In the data rows, the value 128 means zero.
Here is a table of points, one per row:
114 131 92 122 111 111 123 141 135 138 88 111 103 146 171 110 158 182 190 117 235 116 96 155 131 119 121 115 126 137 113 153 125 161 146 154 132 152 203 106 91 184 188 102 96 132 115 89
161 156 130 126 155 119 87 97 163 85 83 124 72 145 114 117 152 99 159 132 34 132 162 132 172 165 70 158 133 112 144 109 146 150 153 121 141 137 112 156 111 88 180 154 92 147 91 138
138 146 114 113 104 109 141 120 119 161 127 157 125 135 179 156 159 91 109 87 101 159 159 86 155 68 177 95 137 171 129 136 138 101 100 115 179 108 145 142 72 103 113 195 117 180 74 125
161 139 119 104 132 120 69 97 134 102 159 145 120 142 112 95 182 69 92 157 167 144 159 169 117 164 197 161 143 171 167 171 122 116 129 140 151 164 153 114 144 89 121 100 163 138 158 134
134 118 143 115 144 118 196 126 150 103 148 114 141 145 238 98 174 227 110 170 134 118 147 116 149 158 173 145 125 116 151 119 156 131 164 132 159 119 120 204 194 86 128 162 142 156 151 130
146 159 166 184 168 69 131 165 136 118 139 177 207 135 142 148 90 101 168 100 113 169 132 169 149 117 182 103 158 124 192 108 140 164 113 100 117 123 142 161 166 118 173 116 101 154 175 107
120 136 80 173 133 93 99 94 102 155 162 78 119 94 76 136 104 149 141 113 117 185 92 43 96 174 94 114 114 140 114 115 128 111 149 170 111 89 162 175 146 145 145 98 202 220 130 106
103 91 142 176 94 206 116 132 124 158 179 182 139 114 156 148 119 142 147 138 100 94 180 130 133 139 88 125 125 119 108 173 104 123 110 128 109 121 167 131 134 150 197 162 180 110 153 159
98 141 99 158 179 137 120 150 90 80 104 127 90 80 133 81 105 115 62 155 185 116 132 119 118 61 138 129 99 119 118 97 123 122 119 96 114 67 125 152 109 106 178 83 113 129 132 223
142 137 108 129 115 99 166 114 128 110 132 168 131 157 50 167 171 205 126 167 113 125 134 118 112 130 201 176 164 166 126 67 104 155 148 139 142 137 110 107 162 152 153 169 105 133 122 171
153 98 135 160 166 102 77 106 135 201 86 86 147 172 198 144 80 115 108 211 129 141 107 152 170 182 128 78 155 154 110 69 64 86 128 171 144 96 122 76 122 125 96 143 111 96 125 164
136 138 104 92 113 120 176 139 148 112 99 145 191 147 149 123 100 114 133 89 127 155 156 137 107 139 44 178 149 168 75 146 115 62 172 87 172 95 115 114 157 121 120 88 94 155 171 149
151 139 153 83 157 145 100 160 125 181 126 142 174 126 85 113 221 169 125 151 129 140 141 91 142 138 127 146 101 113 181 115 158 130 115 106 171 102 92 80 170 146 143 108 129 138 107 149
98 106 150 154 119 122 151 145 110 184 137 157 71 110 106 120 149 109 155 101 200 117 99 173 98 146 106 145 157 162 118 79 127 113 107 106 120 82 92 164 149 37 128 133 136 94 82 80
95 138 93 152 81 125 153 137 92 128 113 138 105 125 128 57 126 184 150 137 67 151 124 149 118 84 111 90 98 110 142 121 125 128 132 144 113 161 144 10 120 47 129 106 146 122 155 98
147 203 159 114 189 163 134 97 65 126 155 117 153 105 115 120 75 161 110 183 154 158 90 90 140 141 120 164 164 113 94 206 95 151 146 95 164 162 107 126 103 115 124 166 116 69 93 73
78 148 150 72 151 121 164 68 126 93 155 137 107 130 101 126 155 117 140 112 102 99 120 104 206 133 126 67 105 187 123 119 75 128 136 117 109 78 104 150 117 152 127 87 128 74 184 79
167 157 95 116 115 109 135 146 179 116 160 78 148 65 88 132 133 74 136 207 151 130 156 136 137 136 97 92 129 141 73 125 160 190 137 92 157 94 132 101 117 119 118 189 134 125 143 106
192 112 169 131 160 201 142 165 144 138 198 93 106 136 159 132 124 115 191 119 121 132 122 132 120 61 113 139 130 165 93 121 104 145 128 177 93 162 59 128 108 132 131 105 120 185 161 141
142 122 149 77 90 107 64 64 94 74 146 119 139 130 167 147 116 111 125 96 152 127 115 149 80 91 131 168 54 80 105 81 81 147 100 133 132 80 108 100 165 136 144 148 114 125 115 77
127 122 78 164 129 207 152 121 93 167 105 79 131 189 117 169 145 90 119 109 116 115 179 132 92 91 114 112 128 105 189 150 103 164 163 162 129 127 145 169 162 139 123 124 108 77 142 120
88 120 193 154 81 121 136 97 159 120 161 82 91 128 103 128 124 98 97 122 142 69 86 91 112 124 124 109 189 53 134 110 116 116 112 95 194 121 137 85 159 112 133 104 92 143 138 116
154 50 153 90 87 114 130 116 114 98 126 121 152 197 79 79 100 147 111 116 139 149 107 144 115 117 83 66 136 145 128 152 112 161 56 126 170 139 113 188 102 114 147 141 133 130 119 178
127 171 116 152 98 35 158 124 110 137 134 90 138 130 135 200 116 137 144 134 148 53 137 149 137 117 109 150 96 114 174 197 115 107 96 137 93 136 70 124 96 117 129 95 166 142 106 174
126 118 89 190 122 155 101 78 148 108 139 146 175 104 99 105 114 128 148 86 166 111 119 172 198 94 136 104 95 91 108 67 154 77 186 118 202 196 84 139 120 173 81 126 191 102 93 142
146 120 204 155 110 132 86 191 110 96 59 117 134 95 113 148 143 166 94 84 160 117 155 85 107 177 118 82 89 163 112 122 71 155 176 90 104 183 134 121 107 97 72 145 130 126 137 110
80 119 121 142 134 142 126 146 152 124 157 126 94 191 118 170 116 127 163 168 136 184 176 134 77 165 181 94 62 103 87 138 176 65 94 83 101 157 104 147 107 148 118 104 74 137 135 131
87 111 106 35 129 100 91 115 166 151 158 119 133 69 157 141 120 144 125 122 102 125 147 138 79 106 116 92 212 124 149 98 107 128 146 84 88 178 105 156 125 129 143 97 128 107 93 148
111 139 138 133 157 117 92 122 142 112 170 187 147 159 133 129 174 129 120 173 141 132 97 105 119 137 36 187 137 123 209 87 139 140 144 128 130 112 154 120 22 142 55 158 111 137 146 137
47 137 157 106 116 112 94 131 77 134 116 155 162 157 120 100 115 76 131 134 131 108 160 123 145 143 151 148 168 118 51 144 189 199 158 177 140 116 104 121 124 111 94 126 128 156 128 156
123 145 124 93 159 125 93 111 167 175 143 143 60 108 101 118 21 180 145 59 150 133 145 119 131 146 171 131 91 141 184 163 155 155 148 151 164 103 133 109 153 126 85 173 104 147 176 174
143 136 132 105 78 173 199 118 164 116 116 127 148 148 151 108 71 61 123 113 163 156 131 69 142 196 163 155 107 131 185 82 156 153 146 120 107 135 113 101 84 123 180 131 144 119 102 142
168 102 123 104 171 129 165 150 96 81 145 136 141 105 91 115 136 144 120 84 168 135 181 138 155 165 143 86 195 39 118 133 112 65 135 190 77 104 161 89 95 123 111 149 103 142 107 125
134 105 67 160 114 67 120 137 138 187 100 145 111 137 138 31 143 107 87 109 131 98 113 112 122 122 137 151 128 94 117 161 108 121 114 83 65 142 58 144 118 185 139 161 105 122 173 78
185 115 118 116 105 103 128 182 140 132 105 223 91 118 129 129 83 102 158 173 97 91 100 104 112 100 137 108 97 89 122 137 123 103 165 184 158 129 149 176 148 145 109 81 159 79 91 94
143 111 162 157 208 106 178 94 183 130 138 168 112 166 147 173 148 117 54 92 93 146 124 152 87 112 123 106 112 143 81 162 174 155 150 119 130 125 130 90 105 144 152 98 161 140 105 127
133 212 185 114 96 93 133 158 115 153 173 80 133 138 124 74 114 124 81 110 108 124 157 154 111 99 96 127 111 173 111 77 170 80 118 163 96 158 172 154 152 169 136 142 102 83 104 138
80 58 138 141 126 87 177 141 113 117 94 114 100 53 139 157 144 87 126 151 131 182 130 144 137 122 90 144 107 122 156 158 120 151 102 184 135 171 115 133 177 181 117 143 128 120 136 135
87 181 132 136 99 173 137 150 200 153 105 110 146 111 133 132 179 115 142 107 93 183 66 149 122 123 163 143 113 77 92 165 66 133 109 160 104 121 165 162 119 123 116 124 147 107 132 191
131 83 112 145 78 177 111 157 87 117 175 95 145 81 135 136 124 141 77 112 53 104 79 180 150 172 160 136 122 175 145 144 134 147 149 107 134 77 105 139 103 143 116 80 66 134 76 92
160 98 129 121 114 118 131 144 56 136 125 92 76 157 149 157 136 117 174 116 96 160 108 139 137 114 150 162 143 98 117 131 155 121 134 37 104 117 169 128 125 163 107 128 190 89 161 176
161 124 87 130 128 140 127 113 116 145 93 135 126 91 151 186 139 171 113 92 123 121 122 104 154 135 107 151 123 111 93 108 185 137 46 166 117 168 163 136 111 99 122 88 107 81 178 101
153 146 132 142 111 173 86 107 183 92 104 161 124 162 107 119 141 177 115 167 158 156 144 100 177 95 123 149 174 157 152 162 165 145 101 107 57 96 116 96 222 140 68 113 131 155 70 118
104 182 93 105 129 202 137 156 86 119 93 158 107 125 149 167 136 88 130 143 109 69 71 155 111 152 107 88 129 132 138 140 134 95 97 130 132 164 133 136 174 159 142 167 146 179 160 120
108 110 147 122 131 165 143 140 146 135 46 99 128 104 106 137 91 159 133 159 95 100 153 162 98 96 162 178 152 132 141 122 124 96 87 149 141 125 155 134 70 158 135 120 185 151 158 46
107 58 103 121 205 122 115 128 130 91 113 87 196 125 101 109 120 106 180 113 106 61 80 83 112 119 146 138 105 166 119 150 135 103 123 115 83 157 189 92 152 72 119 158 111 100 87 121
These points spread out most along one direction. How many in every 100 of the points above lie lower along it than each point below? Answers are rounded to whole numbers. More than half of the points above lie lower than the first one.
151 139 153 83 157 145 100 160 125 181 126 142 174 126 85 113 221 169 125 151 129 140 141 91 142 138 127 146 101 113 181 115 158 130 115 106 171 102 92 80 170 146 143 108 129 138 107 149 2
80 58 138 141 126 87 177 141 113 117 94 114 100 53 139 157 144 87 126 151 131 182 130 144 137 122 90 144 107 122 156 158 120 151 102 184 135 171 115 133 177 181 117 143 128 120 136 135 87
47 137 157 106 116 112 94 131 77 134 116 155 162 157 120 100 115 76 131 134 131 108 160 123 145 143 151 148 168 118 51 144 189 199 158 177 140 116 104 121 124 111 94 126 128 156 128 156 22
168 102 123 104 171 129 165 150 96 81 145 136 141 105 91 115 136 144 120 84 168 135 181 138 155 165 143 86 195 39 118 133 112 65 135 190 77 104 161 89 95 123 111 149 103 142 107 125 35
95 138 93 152 81 125 153 137 92 128 113 138 105 125 128 57 126 184 150 137 67 151 124 149 118 84 111 90 98 110 142 121 125 128 132 144 113 161 144 10 120 47 129 106 146 122 155 98 78
133 212 185 114 96 93 133 158 115 153 173 80 133 138 124 74 114 124 81 110 108 124 157 154 111 99 96 127 111 173 111 77 170 80 118 163 96 158 172 154 152 169 136 142 102 83 104 138 57
153 146 132 142 111 173 86 107 183 92 104 161 124 162 107 119 141 177 115 167 158 156 144 100 177 95 123 149 174 157 152 162 165 145 101 107 57 96 116 96 222 140 68 113 131 155 70 118 0
131 83 112 145 78 177 111 157 87 117 175 95 145 81 135 136 124 141 77 112 53 104 79 180 150 172 160 136 122 175 145 144 134 147 149 107 134 77 105 139 103 143 116 80 66 134 76 92 54
108 110 147 122 131 165 143 140 146 135 46 99 128 104 106 137 91 159 133 159 95 100 153 162 98 96 162 178 152 132 141 122 124 96 87 149 141 125 155 134 70 158 135 120 185 151 158 46 98
167 157 95 116 115 109 135 146 179 116 160 78 148 65 88 132 133 74 136 207 151 130 156 136 137 136 97 92 129 141 73 125 160 190 137 92 157 94 132 101 117 119 118 189 134 125 143 106 15
192 112 169 131 160 201 142 165 144 138 198 93 106 136 159 132 124 115 191 119 121 132 122 132 120 61 113 139 130 165 93 121 104 145 128 177 93 162 59 128 108 132 131 105 120 185 161 141 70
